(in the rows, 128 means zero)
The rows below fall into families. The same turns and mirrors carry the whole set onto itself and the rows of a family onto each other. For each named row, which other rows are in its family? Write them in the order they are listed.
These 15 rows form 3 families of 5 rows each.
zavi: [101 124 114 130  98 143 134 138 120 135 122 147 154 119 160 143]
Fotel: [127 151 157 111  97 131 153 145 134 146 150 158 133 116  88 144]
Tamot: [153 149 115 110 107 141 163 106 157 136 142 141 106 105 143 126]
duzo: [105 137 130 115 106 121 136 147 122 133 120 143 150 120 159 161]
megi: [145 131 110 106  98 150 159 105 146 114 147 142 118 112 134 137]
lomis: [115 162 133 135 144 135 162 123 113 156 141 128 121 143 125 106]
lerok: [117 155 147 128 124 131 169 142 104 150 154 141 113 140 137 112]
tur: [120 124 110 102 125 122 163 130 155 161 103 150 125  99 117  94]
fod: [110 156 149 122 141 135 161 137 104 145 128 125 123 140 131 106]
vun: [103 134 126 121  97 119 141 128 127 140 120 152 164 113 152 160]
pili: [118 151 150 111 108 117 148 130 144 141 135 155 136  99  85 155]
forup: [106 158 155 117 101 126 147 149 147 146 136 163 122 110  87 135]
niv: [135 141  96 121 100 149 155 105 144 126 144 137 108 112 142 134]
suf: [122 118 107 107 113 123 166 121 135 168 100 147 138  96 126  97]
Lar: [107 128 109  99 122 124 159 129 135 154  91 140 141 115 106  96]

Which other rows belong to the same family as Lar? zavi, Tamot, lerok, pili
Which other rows belong to the same family as suf? duzo, megi, lomis, forup

The rows below fall into families. The same turns and mirrors carry the whole set onto itself and the rows of a family onto each other. For each named row, which other rows are in its family? Write them in the order they are listed.
These 18 rows form 3 families of 6 rows each.
goren: [151 185 144 178 142 136  88 112 121 117 154]
Dekif: [145 150 150 179 147 126  77 116 124 125 172]
daga: [135 143 100 155 124 114  93 115 146 107 113]
loguk: [129 138 105 152 121 107 102 130 142  93 117]
Zamun: [129 134 108 175 120 105  92 121 152 110 117]
ked: [138 177 170 167 153 103 100 136 116 109 161]
sozo: [139 140 125 156 121  81  83 145 147  85 123]
zovak: [131 150 146 166 139 144  67 122 124 113 160]
zogi: [131 142 153 180 141 128  74 128 126 114 169]
bikur: [147 171 127 137 126  78 108 117 137  98 120]
Pove: [138 170 121 153 117  87 119 110 141 102 119]
Favir: [140 191 151 154 145 138  94 120 114 107 145]
sarid: [148 174 161 173 163 109  95 129 117 122 160]
geda: [142 146 138 165 124  64  89 132 149 102 127]
mafo: [136 161 169 154 158 107  82 139 115 112 161]
fafi: [139 159 123 138 115  83 109 124 137  84 125]
kemo: [136 184 144 175 134 145  99 113 120 107 151]
nisi: [144 134 129 156 131  75  73 138 147 102 125]

Which other rows belong to the same family as ked? daga, zogi, bikur, kemo, nisi
Which other rows belong to the same family as loguk? goren, Dekif, sozo, sarid, fafi

The rows below fall into families. The same turns and mirrors carry the whole set onto itself and the rows of a family onto each other. For each named row, which other rows are in its family? Write them in the order they are listed.
These 32 rows form 4 families of 8 rows each.
batob: [141 126 115 122 105 159 134 152 120  85 132 128 121 164]
Zag: [118 134 108 135 110 134 135 178 124 137 107 128 139 135]
vetis: [118 154 127 144 110 136 121 114 114 114 121 146 148 146]
fute: [113  98 106 124 144 127 118 124 126 106 119 120 135 132]
vumi: [143 122 117 119 107 153 130 143 125  85 121 128 116 163]
beko: [147  92 123 115 126 128 137 166 116 128 134 108 103 121]
vivuv: [144 106 120 110 128 135 141 168 128 131 141 110  97 119]
tusog: [145 123 127 145 131 105 117 131 111 148 137 132 129  96]
Ros: [131 148 131 144 109 131 117 110 111 112 125 146 158 141]
Torur: [139 123 123 126 104 162 129 154 119  94 113 115 120 160]
nafi: [158 118 145 125 125 130 116 103 116 106 156 128 113 125]
baden: [141 159 130 153 108 138 111 118 114 113 117 142 146 135]
lep: [149 118 139 125 126 142 121 100 122 105 163 127 118 126]
Kago: [161 157 145 132  91 139 139 155 111 136 149 135 120 131]
fum: [135 124 113 110 104 150 133 144 122  89 129 117 122 166]
feg: [161 113 140 128 122 134 126 107 121 104 161 133 111 128]
gorut: [167 112 137 131 127 146 115 113 109 102 153 129 111 129]
las: [152 104 123 104 126 129 139 165 129 129 151 111 110 116]
Zup: [162 154 151 136  96 133 135 161 104 126 139 130 106 127]
ladi: [114 105 103 127 148 124 119 127 134 119 125 115 140 131]
dasi: [114 142 111 125 113 134 132 173 118 139 104 123 144 134]
Nenub: [124  96 104 135 134 132 112 121 124 112 112 118 143 130]
tisi: [152 103 126 113 123 132 138 166 128 135 143 105 100 129]
rapab: [119 136 113 137 104 122 131 172 120 138 101 120 140 126]
sapem: [121 141 110 121 114 125 141 178 122 139 109 130 138 139]
Kod: [135 137 138 138 135 115 128 134 119 156 142 140 139  99]
nuroz: [135 129 136 136 126 110 118 139 113 158 141 127 137  97]
dep: [134 129 134 133 132 106 125 128 120 155 135 129 134  96]
Mep: [123 151 128 144 110 135 112 116 111 110 120 151 153 134]
diref: [159 153 149 121  92 144 142 152 108 127 147 141 120 132]
zuba: [161 153 151 133  89 132 136 159 112 126 144 138 125 132]
sef: [115  99 100 124 144 133 113 121 126 119 118 118 128 129]

Which other rows belong to the same family as feg? batob, fute, vivuv, Ros, Kago, dasi, dep
Which other rows belong to the same family as las? vetis, lep, fum, ladi, sapem, Kod, diref
Which other rows belong to the same family as Torur? beko, tusog, baden, gorut, Zup, Nenub, rapab

